rotation ticks, each row followed by its count of ticks
The counts run from 0 to 327.
[135 120 143  94 144 119  82  95  96 100  92  87 113 133 139 143 135 183
 124 154 115 112 132 156 101 151 145 163 105 134 109 146 102 103 158 125
  72  87 166 105 105 154 164 111 171 155 136 142 117 155 124 116 146  95
 141]	80
[114 102 118 111 128 130  54 117 103 117 130 148 112 118 121 132 133 176
 105 149 134 122 130 133  93 126 148 179 112 115 112 103  73 102 119 147
  85  95 125  93 131 122 147 126 153 152 152 186 105 114 160  79 131  88
 121]	274
[107 128 100 133 107  74 146  94 149 112 140 108 120 139 102 146 149  96
 138 137 122 124 134 137 150  66 121 145 164 170 114 150 161  87 139 130
 114  85 112 103 122 132  51 100 130 130 115 137  99 144  91 150 152  78
  99]	314
[ 50 144 112  98 169 123 118 139 116 138 124 113 120 117 105 143 124 138
 143 161 132 127 143 151 104 142 132 144 145 138 106 158 113 136 185 148
 165  65 156 126 155 133 111 106 121 169 168 118 136 134  70 109 124  72
 106]	255
[149  95  92 127 105  98 166 107 147 103 151 142 166 150 136 137 135 115
  80 113 145 117 107 134 118 108 118 195 129 121 109  73 143  75 114 152
 105  96 138 111 115 131  93 109 139 117 102 154  89 115 143  80 131 122
 103]	309
[131 102  71 129  98 129 173 142 122 141 143 114 136 165 109 141 149  68
 162 136 114 138  93  94 173 142 139 139 151 140  79 136 136 101  96 118
 145 126 130 100 117 175  83  81 138 147 151 121 160 148 133 162 145 120
  94]	26
[155  70  98 114 134 120  76 112 123 115 138 144 140 135 106 125 169 173
  97 119 110 149 140 153 127 111 122 190 105 126 125 117  99  87 107 116
  85 130 135 166 100 113 130 123 188 125 126 169 114 138 141  92 152  83
 125]	181
[107  91 107 120 131 106 123  99 139 130 117 102 119 146 119 136 155 150
 135 133  92 157 136 161 123  85 131 144 119 144 130 168 145 103 177 113
  88  91 146 151 111 127  94  91 141 109 112 131  93 122  87 136 155  36
 129]	291
[175 102  88 117 132 118 142 115 106 127 125 140 151 118 120 160 110 112
 125 129 160 121  85 162 131 139 148 180 150  98  84  60 161 106  87 147
 109  92 134  90 113 129 102 148 148 145 133 154 116  98 173  96 129 107
 100]	216
[103 141  60  97 184 118 121 153 113 144 141 170 146 112 104 144 116 120
 103 144 160 118 107 122 106 153 124 158 138 110  95  64 114 109 109 189
 145 109 118 104 136 117 105 131 133 182 148 158 131 109 145  94 128 108
  95]	42
[163 119 101 125  89 107 175 120 143  79 136 136 140 156 134 148 158 103
 100 124 139 126 100 114 140 119 119 208 158 121  80  93 155  87 103 137
 107  91 125  93 121 126  80  99 147 166 114 145 111 156 152 101 114 135
 108]	114
[159  45  84 129 116 116  81 120  94 147 141 147 182 108 133 141 134 155
 110 136 143 135 126 180  89 131 136 200 117 120  92 100 124 126 115 134
  75  96 131 115 119 134 143 142 138 118 148 148 124 101 137  93 107 102
 116]	87
[145  75  93 116 121 125 168 104 111 117 106  79 156 134 154 164 120 125
 128 127 113 138 110 184  95 140 141 161 140 112  88 121 167 137 166 126
  86  75 178 115 108 167 121 120 151 116 117 109 141 112 105 134 117  91
 120]	1
[152  70  88 129 105 109 178 109 137 123 159 143 158 153 149 136 130 105
  87 112 145 119 106 132 109 117 128 179 129 122 104  65 128  81 117 149
 112 110 137  97 119 163  98 107 132 104 113 154  99  99 150  91 129 121
  96]	6
[162 111  84 118 150 121 160 113 113 156 127 124 156 133 133 144  94  99
 117 135 150 105  73 131 103 138 144 154 136 105  98  63 156  87  97 168
 122 104 133  76 122 150 106 128 117 121 128 145 103  89 151 110 145 108
  83]	215
[102  53  70 108 124 170 130 141 126 134 144 144 102 137  92 135 145 135
 116 113 107 144 139 121 116 115 140 151 138  89 117 104  60 123 125 134
 135 146 151 138 120 132 112 111 170 139 145 181 137 107 145 111 125  62
 110]	51
[ 98 148 140  88 142 129  93 124  95  83 124 114 115 113  98 148 134 164
 112 150 140 114 145 140 128 160 123 180 144 133 108 138  67 121 130 135
 138  96 169  98 142 134 151 133 169 210 158 161 148 163 119 101 119 115
 120]	253
[152 140 120 109 174  95 129 109  96 178 125 104 144 134 100 142  99  95
 150 145 144 101  91 141 154 143 129 139 130 158 117 118 146  85 104 136
 169 115 157  99 134 173 101 136 115 122 150 122 116 134 109 116 192 106
  56]	18
[140  63 124 135 117 103  45 112  87 167 125 108 142 117 103 134 126 139
 164 152 119 135 127 169 131 115 145 162 114 162 109 156 142 104 114 102
  87  84 123 103 128 156 120 131 128 113 171 144 121 115 116 135 158  63
  99]	190
[150 139 136  88 162 112 129 104  87 108 122 102 138 105  80 153 107 134
 135 127 144  99 125 177 158 133 122 175 164 141 118 114 117  95 100 114
 160  99 175 107 126 150 119 168 171 167 140 142 120 146  99  98 160 106
  70]	124
[123 100  77 106 153 154 119 143 130 116 141 177 116 143 101 126 161 155
  92 131 116 147 109  91 123 138 132 164 111  78 100  90  75  97 105 158
 117 127 135 136 115 114 116  96 161 163 131 178 121 126 170  78 131  91
 116]	158
[107 109  90  99 141 149 135 118 123  98 114 102 108 168 127 143 165 162
 110 143  86 131 130 114 115 150 128 152 114 109 111 149  62 108 158 133
  90 138 167 137  99 150 150  80 188 175 122 137 151 158 126 135 129  91
 138]	267
[113 169 116 100 124 107 145 105 124  78 140 118 117 116  96 156 121 124
  95 141 161  95 122 128 152 115 116 164 181 140 106  97 106  88 114 146
 140 108 132  74 124 125  95 135 164 210 114 175 124 151 128 111 132 123
 108]	230
[146  94  90 121 110 117 156  97  97 130 114  84 168 148 160 159 118 135
 112 136 123 103 108 177  93 155 129 158 132 126  79 111 152 122 167 127
  67 103 166  92  97 176 143 118 155 137 118 111 143 121 119 151 104 113
 128]	303
[ 95  99  80 103 109 167 178 132 123  97 136 102 104 170 127 151 134 123
 108 126 107 128 118 104 116 153 132 133 144 102 102 133  67 120 144 132
 125 138 183  98 107 178 131  85 174 169 130 148 164 146 142 141 112 106
 122]	245
[150  93 135 136 136  93  68 120  89 185 124 103 160 131 129 117 127 121
 158 159 124 118 111 143 129 145 143 156  96 168 107 151 132  81 113 116
 105  92 127  98 143 182 141 110 103 100 173 123 122 131 111 124 169 101
  97]	191
[ 65 105  86  91 133 139 152 120 103 128 141 108 102 111  99 155  96 128
 117 134 134 112 150 164  99 121 129 127 178 128 124 124  83 146 175 134
 157 100 163 102 134 150 102 144 144 160 139 153 144 105  90 131 118  77
 104]	37
[ 84 116  56  87 182 143 156 140 105 134 124 112 143 136 117 158 132 140
 110 140 110 121 129 149  98 173 114 126 139 109  91 123  99 146 167 145
 136 127 178 141 101 140 134 123 171 180 139 118 167 124  96 141 119  91
 130]	152
[152  98 113 106 137 118  96 100  87 145 130 105 129  99  74 158  99 117
 142 124 142 116 126 194 156 115 135 159 159 137 117 108 134 104  90 112
 129  97 148 109 114 150  99 174 149 131 151 160 116 113 128 115 164  87
  72]	319
[131 115  98 127 123 113 189 137 146 121 124 111 134 135 120 149 141  79
 160 125 118 156  96 120 137 125 145 169 169 125  86 127 191 106 144 139
 140  58 144 110 142 139  63  87 122 137 119 105 122 140 117 111 119  95
  97]	220
[167  93 118 129 138 101 183 133 139 138 126 133 162 159 143 131 125  89
 139 114 127 141  89 118 135 147 137 187 116 136 101 117 162  86 120 136
 158  85 160 106 150 176  94  91 111  98 126 108 106 136 119  84 146 117
  80]	112
[133 113 109  93 110 162 157 140 130  65 123 129 101 143 100 151 148 129
 116 121 131 134 109 107 149 141 135 194 162 104  96 115  87 109  97 121
 148 121 171 104 122 142 118 108 191 195 121 163 144 165 159  90 119 117
 109]	137
[102 116  77 138 121 106  90 118  92 145 130 113 173 152 150 136 153 142
 108 184 127 100 110 132  88 162 119 162 114 149  81 142 112 116 144 160
  65 113 123  93 106 163 148  92 140 166 143 112 154 139 114 161 119 135
 148]	280
